(in the rows, 128 means zero)
One turn or mirror swaps these rows in pairs. Which row does each one swap with?
The rows were stretched afterwards, more along some directions than others.
z222: [130 142 163 101 146 134 123 172 104  85 102 121 138 162  66 140 136 133
 146 126]
z412: [106 156 130 104 139 122 115 152 105 108 103 119 130 165 101 119 161 125
 126 111]
z84: [130 147 107 106 155 146 123 133  94 132 115 121 145 152  98 145 152 111
 131  92]
z50: [135 135 137 138 139 133 111 125  93  83 119 110 107 183 107 123 124 140
 135 130]
z910: [129 156 113  92 164 115 119 130  81 147 119 130 135 161  91 113 150  82
 131  62]
z551: [111 133 134 124 145 139 114 126  88  95 124 115 100 159 108 133 143 125
 135 121]
z330: [125 137 142 117 146 136 112 136  97 118  80 116 124 154 104 141 130 129
 144 117]
z16: [121 120 139 117 134 155 122 138 113 117  92 116 130 134 100 149 134 138
 157 144]
z908: [128 147 126  92 153 124 124 152  73 113  94 117 133 163  86 129 125 126
 129  93]
z96: [146 138 114 103 150 143 115 125  86 146 108 131 143 144  85 126 142 106
 134  85]
z348: [121 133 129 107 131 132 108 129 105 123  69 129 116 149  95 142 148 140
 125 109]
z29: [140 124 139 122 161 119 130 147  58 121 111 126 136 149  88 130 114 120
 127  99]
z456: [133 144 152  99 159 146 127 155 101 126 105 121 142 156  92 146 135 107
 154  87]
z560: [149 129 128 110 149 147 126 123  88 133  99 133 122 141  89 137 130 114
 147  95]
z131: [134 135 123 105 156 142 110 120 102 163 124 126 137 146 120 141 150  83
 139  76]
z460: [125 144 144 104 149 146 115 146  85 134  92 121 130 154 102 147 143 130
 158 109]
z580: [127 133 140 144 144 122 121 122  82 120 124 109 133 156 109 111 127 135
 131 113]
z532: [141 138 129  92 149 145 116 120  94 133 126 128 118 163 106 139 148  84
 141  88]
z2: [144 123 128 115 152 143 116 142 102 119 111 119 138 183  87 131 125 105
 138 124]
z725: [126 151 136 105 142 134 114 141  96  94 106 122 102 177  89 129 141 132
 135 115]
z309: [143 133 118 113 153 139 117 138  83 158 107 123 157 141 103 131 136  98
 141  87]
z385: [118 117 147 126 149 127 130 137  87 114 108 117 119 142  98 120 129 141
 118 124]
z470: [153 148 120  95 153 150  87 138 112 155 100 131 136 170 102 152 134  95
 141  80]
z494: [123 126 123  94 170 136 134 126  76 143 123 128 126 138  89 114 138  88
 137  80]
z162: [131 129 146 120 128 132 101 140  88  91 111 116 116 176 102 135 123 135
 128 149]
z192: [126 142 138 122 135 136 118 142  91  83  92 117 112 171  86 130 129 154
 135 140]
z39: [125 132 134 117 147 148 120 156  90 121  88 125 135 169  84 159 121 134
 129 123]
z520: [144 125 140 113 145 163 110 140 100 134  96 130 143 142  84 156 135 115
 136 117]
z237: [150 120 139 124 148 151 113 122  93 122 109 126 116 150 105 143 120 117
 149 101]
z370: [144 137 125 125 149 139 103 135  86 141 120 114 150 164 122 130 118 104
 144 115]
z936: [156 130 127 130 149 155  91 139 106 142 116 107 138 182 104 147 126 104
 148 112]
z639: [109 160 119 113 153 117 133 104  75 112  90 111 104 148 111 136 165 128
 123  72]
z289: [137 137 134  85 174 153 144 146  92 145 103 123 137 145  92 150 143  97
 144  68]
z497: [121 147 141  94 140 143 108 166 104  96  85 127 134 162  68 139 140 138
 133 126]
z269: [105 158 131  93 167 121 140 141  74 108 104 124 114 158  91 131 162 118
 129  76]
z544: [138 123 118 139 143 129 102 109  91 146 129 119 130 147 136 123 133 108
 130 105]
z120: [147 117 147 133 161 126 127 143  79 104 123 113 134 168  90 131 103 100
 134 121]
z203: [128 138 141 126 137 125  96 153 105 107 117 111 137 185 112 133 124 127
 125 137]
z932: [128 121 136 118 140 131 121 136 101 136 104 139 123 152  89 138 128 117
 116 105]
z216: [134 129 144 137 123 132  80 142 118 113  99 112 116 174 105 136 130 140
 128 135]
z462: [137 135 152 117 139 116 114 146  96 116 131 122 126 179 101 109 126 119
 139 123]
z82: [128 149 132 108 148 135 104 150 114 110 118 116 130 182 119 139 142 107
 139 112]
z949: [120 153 130 103 142 122 108 128 111 128 125 125 123 164 124 115 151  98
 131  97]
z657: [157 120 134 126 146 147 108 135  75 127 105 125 125 154  89 138 107 125
 142 118]
z798: [136 138 116 111 135 136 129 116 113 132 116 115 131 152 112 129 147 116
 146 104]
z787: [154 117 136 110 157 144 108 149 110 148 120 134 157 154  84 132 106  90
 130  96]
z155: [138 129 133 141 136 130  75 140 105 112 118 118 127 187 103 121 111 133
 121 152]
z413: [160 130 125 122 146 133 112 130  78 123 128 118 128 166 109 140 113 104
 136  92]
z130: [130 150 140 108 130 135 109 145 113  99 100 125 127 172  86 138 150 134
 116 121]
z12: [143 140 125 129 152 119 120 115  94 127 125 111 129 178 112 108 129 102
 135 102]
z102: [124 128 134 107 138 138 111 149 109 120 100 136 134 133  90 147 140 127
 123 117]
z895: [110 151 118 109 149 144 109 132 101 127  91 119 135 155  97 139 147 135
 124  97]
z552: [123 150 130 113 150 120 104 160  69 113  87 117 143 166  82 131 122 134
 131 117]
z985: [129 147 124 117 151 135 130 114  75 131 101 116 135 131  91 134 160 135
 143  85]

z330 swaps with z12
z82 swaps with z544
z639 swaps with z120
z552 swaps with z910
z520 swaps with z130

